[[134 121 121 129 126 144 124 134 123 135 139 117 138 122]
 [122 112 145 112 128 135 124 140 134 146 120 146 137 119]
 [132 119 140 123 125 128 142 115 141 107 112 144 114 138]
 [124 126 138 144 121 140 123 139 121 101 116 142 126 107]
 [120 119 139 120 123 117 125 119 129 110 120 137 128 137]]
=>
[[137 128 137 120 110 129 119 125 117 123 120 139 119 120]
 [107 126 142 116 101 121 139 123 140 121 144 138 126 124]
 [138 114 144 112 107 141 115 142 128 125 123 140 119 132]
 [119 137 146 120 146 134 140 124 135 128 112 145 112 122]
 [122 138 117 139 135 123 134 124 144 126 129 121 121 134]]

[[133 108 144 131 108 110 106 132 141 107 137 109 117 111]
 [129 112 124 124 111 143 112 133 122 112 131 112 133 145]
 [121 140 136 138 140 105 140 121 139 139 122 139 118 103]
 [132 145 138 138 145 112 146 128 140 146 131 146 120 110]
 [127 154 113 125 155 141 156 122 116 154 121 153 139 139]]
=>
[[139 139 153 121 154 116 122 156 141 155 125 113 154 127]
 [110 120 146 131 146 140 128 146 112 145 138 138 145 132]
 [103 118 139 122 139 139 121 140 105 140 138 136 140 121]
 [145 133 112 131 112 122 133 112 143 111 124 124 112 129]
 [111 117 109 137 107 141 132 106 110 108 131 144 108 133]]

[[130 134 142 130]
 [126 124 150 129]
 [122 121 130 131]
 [135 133 131 131]
 [124 122 126 136]
 [134 137 135 132]
 [124 128 127 129]]
=>
[[129 127 128 124]
 [132 135 137 134]
 [136 126 122 124]
 [131 131 133 135]
 [131 130 121 122]
 [129 150 124 126]
 [130 142 134 130]]

[[155 103 111 105 154 146 152 146]
 [127 149 152 119 122 101 153 142]
 [143 154 107 106 146 153 106 102]
 [102 105 121 143 109 142 108 148]
 [104 106 143 144 127 146 146 108]
 [103 111 151 150 124 107 155 142]
 [156 119 103 149 153 152 113 154]
 [110 137 142 145 127 150 142 104]]
=>
[[104 142 150 127 145 142 137 110]
 [154 113 152 153 149 103 119 156]
 [142 155 107 124 150 151 111 103]
 [108 146 146 127 144 143 106 104]
 [148 108 142 109 143 121 105 102]
 [102 106 153 146 106 107 154 143]
 [142 153 101 122 119 152 149 127]
 [146 152 146 154 105 111 103 155]]

[[134 117 134 134 124 137 133 127 131 125 126 134 126 123 122]
 [126 126 138 143 128 138 136 119 124 125 124 123 119 126 126]
 [139 115 134 130 123 136 132 130 132 125 127 136 129 123 121]
 [155 104 121 103 117 129 120 144 143 129 132 154 147 123 119]]
=>
[[119 123 147 154 132 129 143 144 120 129 117 103 121 104 155]
 [121 123 129 136 127 125 132 130 132 136 123 130 134 115 139]
 [126 126 119 123 124 125 124 119 136 138 128 143 138 126 126]
 [122 123 126 134 126 125 131 127 133 137 124 134 134 117 134]]

[[130 108 137 130 118 116 122 138 128 146 148 127 134 151]
 [134 116 119 117 128 120 138 132 138 132 142 136 119 134]
 [145 113 110 109 118 113 147 127 130 127 141 137 112 142]
 [119 109 148 147 120 118 110 147 132 153 148 120 144 148]]
=>
[[148 144 120 148 153 132 147 110 118 120 147 148 109 119]
 [142 112 137 141 127 130 127 147 113 118 109 110 113 145]
 [134 119 136 142 132 138 132 138 120 128 117 119 116 134]
 [151 134 127 148 146 128 138 122 116 118 130 137 108 130]]

[[129 117 142 124 141]
 [108 155 131 132 126]]
=>
[[126 132 131 155 108]
 [141 124 142 117 129]]

[[132 118 103]
 [128 118 104]
 [123 117 108]
 [122 152 136]
 [117 125 143]
 [111 120 127]
 [110 120 143]
 [125 117 113]
 [118 126 144]]
=>
[[144 126 118]
 [113 117 125]
 [143 120 110]
 [127 120 111]
 [143 125 117]
 [136 152 122]
 [108 117 123]
 [104 118 128]
 [103 118 132]]
